In the data rows, 500 means zero.
Each row has a hidden score. How much does it go up from the first row of each pair to the second? 20 means little or no change, 40 a big rise and 0 a big fall. The score is a weighted sum of the row's numbers plus the product of two more (or one squared), each taken from its middle value.
tensor([644., 600., 591., 544., 591., 570., 474., 555., 517., 521.])
tensor([597., 479., 503., 641., 442., 506., 439., 423., 332., 375.]) >> 24
tensor([485., 494., 490., 386., 453., 430., 419., 415., 458., 589.])
tensor([596., 637., 668., 424., 439., 678., 505., 649., 578., 456.]) >> 8
tensor([489., 505., 397., 476., 507., 477., 478., 463., 361., 484.])
tensor([470., 418., 419., 674., 598., 408., 545., 509., 467., 549.]) >> 19
tensor([664., 680., 737., 355., 602., 773., 496., 751., 680., 516.])
tensor([489., 323., 344., 587., 477., 425., 468., 301., 317., 373.]) >> 29
tensor([398., 536., 386., 667., 354., 534., 486., 326., 430., 586.])
tensor([315., 727., 532., 522., 579., 538., 458., 533., 605., 766.]) >> 3
tensor([618., 539., 485., 549., 340., 615., 478., 473., 290., 435.])
tensor([459., 251., 213., 600., 471., 400., 515., 308., 249., 366.]) >> 8
tensor([458., 426., 429., 528., 388., 467., 536., 434., 483., 482.])
tensor([500., 520., 508., 526., 646., 422., 535., 595., 455., 619.]) >> 17
tensor([451., 513., 447., 606., 684., 427., 552., 645., 472., 611.])
tensor([596., 648., 712., 302., 507., 704., 511., 742., 638., 501.]) >> 17
tensor([469., 430., 367., 642., 665., 320., 587., 616., 533., 572.])
tensor([331., 305., 198., 475., 542., 315., 446., 276., 278., 449.]) >> 17
tensor([441., 674., 550., 254., 561., 586., 461., 633., 491., 704.])
tensor([711., 724., 685., 523., 617., 671., 396., 668., 560., 535.]) >> 11
tensor([480., 463., 428., 654., 572., 360., 587., 583., 463., 568.])
tensor([595., 433., 549., 549., 424., 413., 568., 473., 605., 379.]) >> 24
tensor([548., 519., 596., 598., 384., 604., 526., 465., 496., 373.])
tensor([567., 584., 572., 417., 485., 551., 394., 531., 474., 556.]) >> 23
tensor([388., 453., 442., 455., 507., 390., 455., 428., 427., 670.])
tensor([568., 487., 550., 538., 540., 436., 517., 482., 472., 511.]) >> 21
tensor([496., 733., 667., 476., 646., 621., 443., 680., 510., 648.])
tensor([438., 447., 379., 600., 614., 309., 563., 601., 533., 548.]) >> 28
tensor([610., 580., 500., 415., 563., 556., 422., 562., 526., 538.])
tensor([616., 495., 701., 505., 436., 632., 524., 497., 518., 346.]) >> 20
tensor([565., 472., 661., 528., 548., 612., 542., 627., 642., 366.])
tensor([474., 499., 424., 259., 482., 387., 357., 461., 514., 539.]) >> 30
tensor([502., 368., 432., 398., 413., 554., 523., 423., 409., 305.])
tensor([432., 619., 559., 422., 583., 490., 439., 546., 478., 626.]) >> 22
tensor([470., 286., 405., 518., 500., 425., 613., 607., 628., 358.])
tensor([440., 374., 327., 495., 625., 333., 462., 464., 461., 475.]) >> 26
tensor([504., 506., 446., 596., 377., 539., 476., 348., 350., 498.])
tensor([486., 296., 392., 548., 553., 383., 643., 566., 603., 388.]) >> 7
tensor([447., 601., 470., 537., 495., 492., 422., 470., 413., 635.])
tensor([205., 413., 247., 542., 552., 386., 524., 326., 438., 602.]) >> 12
tensor([387., 543., 420., 226., 547., 374., 419., 494., 479., 659.])
tensor([370., 433., 460., 321., 356., 465., 478., 408., 609., 555.]) >> 21
tensor([509., 287., 235., 479., 479., 357., 433., 336., 352., 313.])
tensor([548., 457., 527., 621., 567., 394., 560., 534., 443., 539.]) >> 24
tensor([653., 665., 688., 556., 523., 540., 522., 644., 516., 532.])
tensor([647., 575., 531., 609., 403., 673., 463., 533., 325., 435.]) >> 28
tensor([558., 555., 543., 445., 581., 559., 534., 632., 612., 501.])
tensor([424., 453., 391., 641., 521., 372., 554., 497., 469., 565.]) >> 28
tensor([227., 550., 372., 635., 426., 462., 503., 338., 441., 703.])
tensor([403., 420., 384., 540., 553., 447., 471., 379., 252., 482.]) >> 15
tensor([330., 369., 245., 631., 437., 365., 494., 271., 258., 517.])
tensor([525., 461., 531., 449., 559., 392., 499., 477., 477., 539.]) >> 22
tensor([528., 685., 615., 602., 459., 600., 493., 581., 354., 603.])
tensor([709., 511., 660., 607., 468., 548., 497., 506., 463., 371.]) >> 23
tensor([564., 397., 572., 589., 367., 544., 557., 398., 537., 354.])
tensor([265., 321., 269., 480., 392., 391., 529., 222., 547., 414.]) >> 11
tensor([641., 628., 616., 427., 442., 666., 515., 652., 592., 463.])
tensor([480., 614., 619., 205., 459., 584., 488., 587., 626., 518.]) >> 15
tensor([490., 649., 548., 552., 550., 507., 459., 531., 499., 680.])
tensor([582., 833., 677., 416., 628., 636., 478., 795., 565., 685.]) >> 13
tensor([607., 359., 567., 553., 436., 478., 603., 466., 497., 347.])
tensor([354., 430., 395., 315., 425., 434., 491., 458., 565., 541.]) >> 14
tensor([561., 415., 564., 511., 533., 530., 549., 588., 660., 368.])
tensor([592., 644., 591., 208., 486., 564., 385., 629., 517., 556.]) >> 25
tensor([584., 616., 547., 500., 566., 557., 549., 683., 476., 552.])
tensor([587., 384., 415., 635., 605., 372., 580., 591., 501., 409.]) >> 18
tensor([377., 641., 553., 351., 535., 442., 396., 534., 515., 675.])
tensor([432., 516., 409., 690., 481., 463., 517., 441., 313., 605.]) >> 31
tensor([584., 503., 439., 652., 423., 524., 470., 371., 324., 451.])
tensor([460., 316., 348., 409., 472., 474., 514., 359., 498., 310.]) >> 6
tensor([450., 421., 504., 197., 479., 469., 445., 440., 586., 481.])
tensor([313., 548., 471., 304., 500., 423., 455., 473., 592., 727.]) >> 22
tensor([529., 419., 527., 392., 454., 461., 507., 424., 626., 391.])
tensor([477., 527., 536., 581., 504., 428., 503., 420., 611., 502.]) >> 15
tensor([293., 528., 409., 580., 586., 380., 540., 550., 680., 667.])
tensor([491., 459., 444., 629., 576., 403., 575., 564., 477., 561.]) >> 29
tensor([640., 481., 724., 505., 407., 583., 532., 485., 519., 331.])
tensor([567., 565., 610., 552., 337., 681., 522., 510., 401., 412.]) >> 14
tensor([521., 375., 345., 550., 470., 449., 410., 307., 269., 323.])
tensor([419., 279., 398., 464., 397., 499., 494., 302., 353., 294.]) >> 12
tensor([566., 526., 484., 543., 524., 578., 422., 485., 461., 489.])
tensor([350., 768., 554., 508., 685., 527., 497., 622., 664., 825.]) >> 10
tensor([609., 510., 689., 541., 412., 540., 519., 495., 558., 339.])
tensor([421., 435., 399., 546., 504., 478., 438., 422., 271., 498.]) >> 13
tensor([694., 520., 729., 419., 463., 618., 571., 598., 629., 338.])
tensor([673., 503., 691., 407., 419., 616., 532., 580., 569., 335.]) >> 21
tensor([436., 625., 560., 705., 392., 619., 504., 466., 271., 599.])
tensor([517., 478., 546., 575., 495., 449., 519., 395., 608., 461.]) >> 17
tensor([536., 502., 532., 562., 483., 438., 496., 437., 656., 494.])
tensor([598., 515., 608., 352., 500., 542., 596., 689., 617., 407.]) >> 15
tensor([577., 534., 627., 372., 559., 593., 480., 579., 629., 469.])
tensor([603., 607., 570., 567., 545., 600., 458., 598., 527., 552.]) >> 25
tensor([561., 481., 430., 595., 390., 552., 403., 364., 340., 452.])
tensor([581., 490., 553., 510., 603., 413., 499., 482., 487., 533.]) >> 19
tensor([297., 497., 429., 543., 644., 361., 546., 528., 646., 665.])
tensor([275., 505., 511., 237., 454., 460., 494., 432., 749., 661.]) >> 24
tensor([367., 539., 477., 364., 489., 429., 462., 466., 498., 697.])
tensor([313., 537., 454., 506., 621., 430., 554., 582., 666., 712.]) >> 11
tensor([339., 391., 271., 697., 427., 429., 531., 280., 291., 508.])
tensor([390., 499., 404., 698., 459., 482., 531., 427., 250., 607.]) >> 23
tensor([536., 560., 564., 374., 502., 518., 389., 530., 501., 532.])
tensor([347., 328., 231., 563., 515., 401., 472., 251., 427., 480.]) >> 17
tensor([340., 538., 470., 333., 506., 438., 440., 456., 624., 702.])
tensor([506., 364., 483., 554., 451., 455., 601., 518., 623., 350.]) >> 19
tensor([473., 356., 469., 502., 409., 540., 458., 345., 420., 321.])
tensor([444., 628., 498., 656., 387., 642., 432., 441., 292., 593.]) >> 29
tensor([395., 596., 602., 422., 576., 624., 533., 579., 738., 626.])
tensor([601., 714., 620., 285., 454., 576., 405., 626., 497., 623.]) >> 33
tensor([507., 323., 326., 604., 451., 488., 519., 307., 336., 379.])
tensor([531., 491., 444., 737., 289., 592., 481., 316., 303., 467.]) >> 31
tensor([393., 535., 385., 702., 404., 441., 516., 426., 301., 631.])
tensor([443., 563., 422., 716., 490., 461., 479., 413., 284., 622.]) >> 16
tensor([356., 467., 403., 357., 604., 352., 516., 528., 415., 698.])
tensor([525., 469., 496., 497., 461., 535., 537., 500., 584., 462.]) >> 20
tensor([417., 566., 468., 492., 534., 399., 499., 507., 491., 667.])
tensor([500., 629., 562., 556., 604., 519., 489., 605., 517., 642.]) >> 16
tensor([445., 285., 198., 629., 488., 335., 472., 305., 296., 372.])
tensor([451., 423., 478., 653., 276., 597., 572., 292., 347., 384.]) >> 20
tensor([640., 531., 692., 431., 404., 584., 559., 548., 536., 355.])
tensor([544., 467., 461., 642., 353., 546., 473., 352., 351., 502.]) >> 27
tensor([398., 637., 587., 350., 546., 501., 418., 547., 478., 686.])
tensor([622., 548., 492., 554., 620., 581., 500., 640., 536., 538.]) >> 24
tensor([570., 439., 455., 549., 506., 451., 513., 485., 521., 464.])
tensor([342., 464., 345., 322., 552., 312., 420., 398., 421., 623.]) >> 18
tensor([508., 689., 658., 456., 674., 585., 456., 640., 513., 656.])
tensor([517., 454., 503., 426., 447., 460., 474., 445., 456., 525.]) >> 33
tensor([449., 427., 428., 665., 564., 390., 584., 542., 495., 497.])
tensor([600., 471., 562., 545., 559., 416., 478., 488., 469., 524.]) >> 30
tensor([513., 344., 422., 588., 499., 361., 609., 556., 601., 385.])
tensor([714., 560., 755., 426., 430., 600., 557., 583., 598., 330.]) >> 22
tensor([404., 421., 317., 617., 491., 404., 493., 405., 321., 528.])
tensor([476., 262., 231., 504., 518., 421., 427., 329., 344., 329.]) >> 12
tensor([578., 362., 544., 414., 435., 478., 481., 429., 612., 334.])
tensor([381., 615., 426., 676., 313., 535., 485., 352., 500., 594.]) >> 12
tensor([557., 458., 589., 368., 544., 570., 499., 542., 626., 456.])
tensor([352., 362., 431., 501., 550., 435., 618., 526., 782., 464.]) >> 15
tensor([298., 495., 396., 584., 644., 376., 581., 551., 693., 661.])
tensor([544., 677., 607., 533., 638., 532., 456., 703., 508., 612.]) >> 21
tensor([450., 462., 504., 692., 220., 583., 530., 315., 350., 449.])
tensor([270., 638., 448., 666., 449., 519., 502., 385., 421., 730.]) >> 13
tensor([525., 639., 603., 552., 597., 583., 497., 632., 499., 697.])
tensor([595., 644., 578., 279., 471., 564., 378., 638., 562., 566.]) >> 17
tensor([458., 508., 423., 605., 630., 473., 518., 532., 390., 588.])
tensor([374., 488., 556., 460., 428., 468., 557., 426., 696., 517.]) >> 21
tensor([733., 545., 694., 612., 458., 565., 458., 548., 463., 375.])
tensor([674., 544., 613., 559., 458., 522., 454., 491., 460., 378.]) >> 16
tensor([419., 620., 576., 326., 534., 534., 411., 565., 477., 718.])
tensor([338., 624., 449., 546., 661., 412., 517., 575., 675., 712.]) >> 9
tensor([555., 562., 573., 361., 545., 608., 475., 590., 686., 456.])
tensor([375., 570., 473., 345., 506., 411., 422., 442., 659., 686.]) >> 27
tensor([302., 515., 453., 626., 320., 542., 552., 345., 548., 546.])
tensor([626., 524., 735., 489., 462., 610., 527., 536., 609., 378.]) >> 24
tensor([341., 553., 444., 348., 496., 428., 436., 440., 616., 696.])
tensor([503., 521., 463., 262., 473., 428., 361., 472., 543., 558.]) >> 23
tensor([177., 607., 454., 309., 572., 399., 447., 474., 632., 799.])
tensor([523., 534., 539., 580., 602., 460., 508., 650., 527., 510.]) >> 23
tensor([478., 704., 574., 508., 664., 563., 447., 589., 691., 672.])
tensor([575., 427., 550., 542., 503., 527., 609., 601., 595., 343.]) >> 29
tensor([473., 436., 486., 645., 242., 606., 547., 291., 360., 459.])
tensor([524., 680., 576., 587., 430., 645., 467., 531., 333., 572.]) >> 17
tensor([472., 428., 483., 559., 440., 579., 583., 467., 469., 411.])
tensor([533., 465., 561., 486., 500., 535., 553., 577., 644., 342.]) >> 19
tensor([703., 673., 708., 508., 640., 689., 444., 691., 533., 529.])
tensor([627., 416., 480., 658., 477., 455., 509., 455., 454., 418.]) >> 31
tensor([411., 499., 447., 705., 396., 510., 523., 361., 306., 528.])
tensor([479., 663., 481., 546., 642., 499., 510., 669., 511., 707.]) >> 18
